Where one turn sends some rows of the set: a few examples, then the rows asked:
zuven: [  4  17   3 -12   2  -6 -19  15  13 -10  11  -1  13  -8   4 -13   8 -10
 -13  -3]
voril: [ 19  19 -17   1  -8   7  -2  25  20  -4  -1   4   5  -5  -5  -5  11  -8
  -7   6]
Sines: [ 23  21 -10  -1   5  -2  -9  16  14  -4   2  19   5  23  -4  -5   3   2
   1   8]
puze: [-6 11 -4 -1  3  7 -1 -1 17  6 -4 11 -1 -5 -1 -2 18 -8  9 21]
vab: [ -1  17   6  -3  -9 -12 -11  12  19   4  -3   9   3  -8   8   3  24  -5
  21 -12]
sifek: [ -1  17  -3  13   2   0 -11   6   7   6 -18  -1  15 -11  -2  -6  21  -6
  17 -14]
Zut: [ 14  21 -14   6  -6 -10   1   0  -5  -3 -18  -4   5   4  15   0   0  -2
  19   1]
piza: [ 12  22  -5 -12 -13 -18 -15   2  18   6  -9  23   4 -11   7   3   5  -7
   6  -9]
Mapar: [  6  31 -10  14   4   9  -7  -3  13  -8   1  18   9  -1  12  -1  -6 -26
   4  -5]
loda: [  1  11 -13   5   2  -6  -7  17   1 -16   4  16   0   3  15   1  27   4
  21   5]
lolu: [ 17   4 -16  -6  -8  -6 -20   6  -3  -2 -10  -9  10   1   5 -11  -3   0
  13  -2]
lakup: [ 23  22  -8  -2   4   2 -13  13  12  -2   3  13   3  24  -7  -6   3   2
   5  12]
kag: [  0  28 -27   7  11  -3  -5   2   1 -14  -4   6  13   2   0   1  27 -14
   5  -5]
tilup: [ -5  25 -18   5  14  -7  -4  -3   2 -15   0  12  13   0  -6   1  22 -16
   5  -2]
nota: [ 14  20 -16   3   0  -8 -21   2   4   8 -20  14  15 -14  -2 -10   3  -1
   1 -11]
Golel: [ 11  21 -17   7  -4  -5 -15   2   3   9 -20  13  14 -11   0  -9  -2  -7
   3 -14]
kod: [  9  36 -12   6   2   5  -9   2   6 -11  -3  12   9   3  13  -3  -8 -25
   0 -10]
tibe: [ 12  24  -5   3   4  15 -20   3  -3   4  -5   7   3  18   4  -8   3  -9
  10  18]
sed: [ 12  12 -13 -18  -2 -22 -11   7   4   3  -3   2  16   5   7   9   1  -3
  15   4]
paz: [  2  20  10  -1 -14  -8  -9   7  20   6  -6   8   4 -11   7   5  23  -8
  18  -8]
tuzu: [  5  28 -23   7  14   3  -4  11   3 -17  -4   2  14   1   2   5  23 -16
  10  -6]
dogom: [  3  12 -14   5   5  11  -2   6  16   4 -19  15  -4  -3   6   3   9  -3
   7  20]
keka: [ 11  12  -8   4  -7  12 -12   1  11   3  -4 -19   6  -1   7   0   2   2
  17 -10]
faf: [ 12  23  -6   4   8  14 -16   7  -5   1 -11  11   1  18   5 -10   3 -12
   9  15]
piz: [  2  20  -1   1   3   9 -20 -10   6   2  12  -3   8  16  10  -8  18 -15
   2  10]
nupu: [  8  19   4   5  -7   1 -16  16  12 -14   3  23   0   7  25 -10  -5  -1
  12  -6]
rato: [ 12  21  -8  -9 -15 -17 -15   9  15   7  -5  24   3  -9  10   0   1  -5
   8 -13]
nila: [  0  20  -7  -7  -5  -3 -12  -9   2 -11 -15 -10  10   4  20   0  11   2
  18 -11]
seru: [  0  11 -10   7   1  -7 -11  15   6 -16   1  17   3   7  11  -6  29  10
  18   1]
pogu: [-13  11   6  -8  15  -1 -19  -4   9  -2  -6   9   4  -5  16  -5   7  -4
   1  10]
mevi: [ 5 20 -5 -6  0 -4 -3  2 19  8  2 -8 11  4  9 20  5 -1 19 -3]
Gol: [ 27  25 -17   2  -3 -16  -3  15   8  -2  -1  -2  11   1  18   3   1   1
  17  -5]
zam: [ -2  19  -1   3   4  11 -18  -8   2  -1   9  -1   3  12  13  -9  21 -16
   3   6]
Koron: [ 10  19  -3 -12   2   5 -19  16  17  -2   5   9  14  -7  -4 -19  -2  -6
  -8   3]
rire: [ -7  10   3 -17   4  -3 -17  -1  18  -1   3  16   5  -4   3 -10   8   0
  -1  10]
kor: [ 10  19  -1   8 -11  11 -19  18  13 -13   5  25   3   2  19 -11  -1  -3
  13  -2]
rolu: [  9  18  -4  -4   2  -4 -11   1  21  -5  22   6   7  17   4  -3  21  -3
  -5  -3]
rusiv: [  8  29 -12   5   4   7  -9   3   9 -19  -4   9  14   3  13  -3  -9 -18
  -2 -15]
tane: [ -1  13  -9   0  -1  -5 -16  18   3 -20   3  20   7   4   1  -9  27   7
  15   1]
Boz: [  5  18   2  14  -2   1 -13   9   6   7 -17  -1  14 -14  -2  -9  19  -2
  14 -10]
Gefet: [ 13  25 -10 -10  -1  -9 -17   7  15  -9   3  -8  16   1  22   3  13   5
  16 -16]
kotu: [  4  13  -2   3  -8  -2 -12   8   6 -17   4  22  -1   5  27  -7  -6   2
   9  -5]
dube: [ 11  20 -12   5   1  15  -4  16  16   6  -3   3   8 -10  -9 -11   8 -15
   1  13]
nozi: [ 13  18  -4  -4   3  -5 -13   0  21  -5  19   4   8  20  -1  -6  18  -3
  -2   4]

Golel turns into rato
kag turns into kod
Koron turns into rire
Now these:
tane turns into tilup
lolu turns into sed
Gol turns into Gefet
loda turns into tuzu
rolu turns into zam
lakup turns into nozi
voril turns into zuven
Boz turns into nota

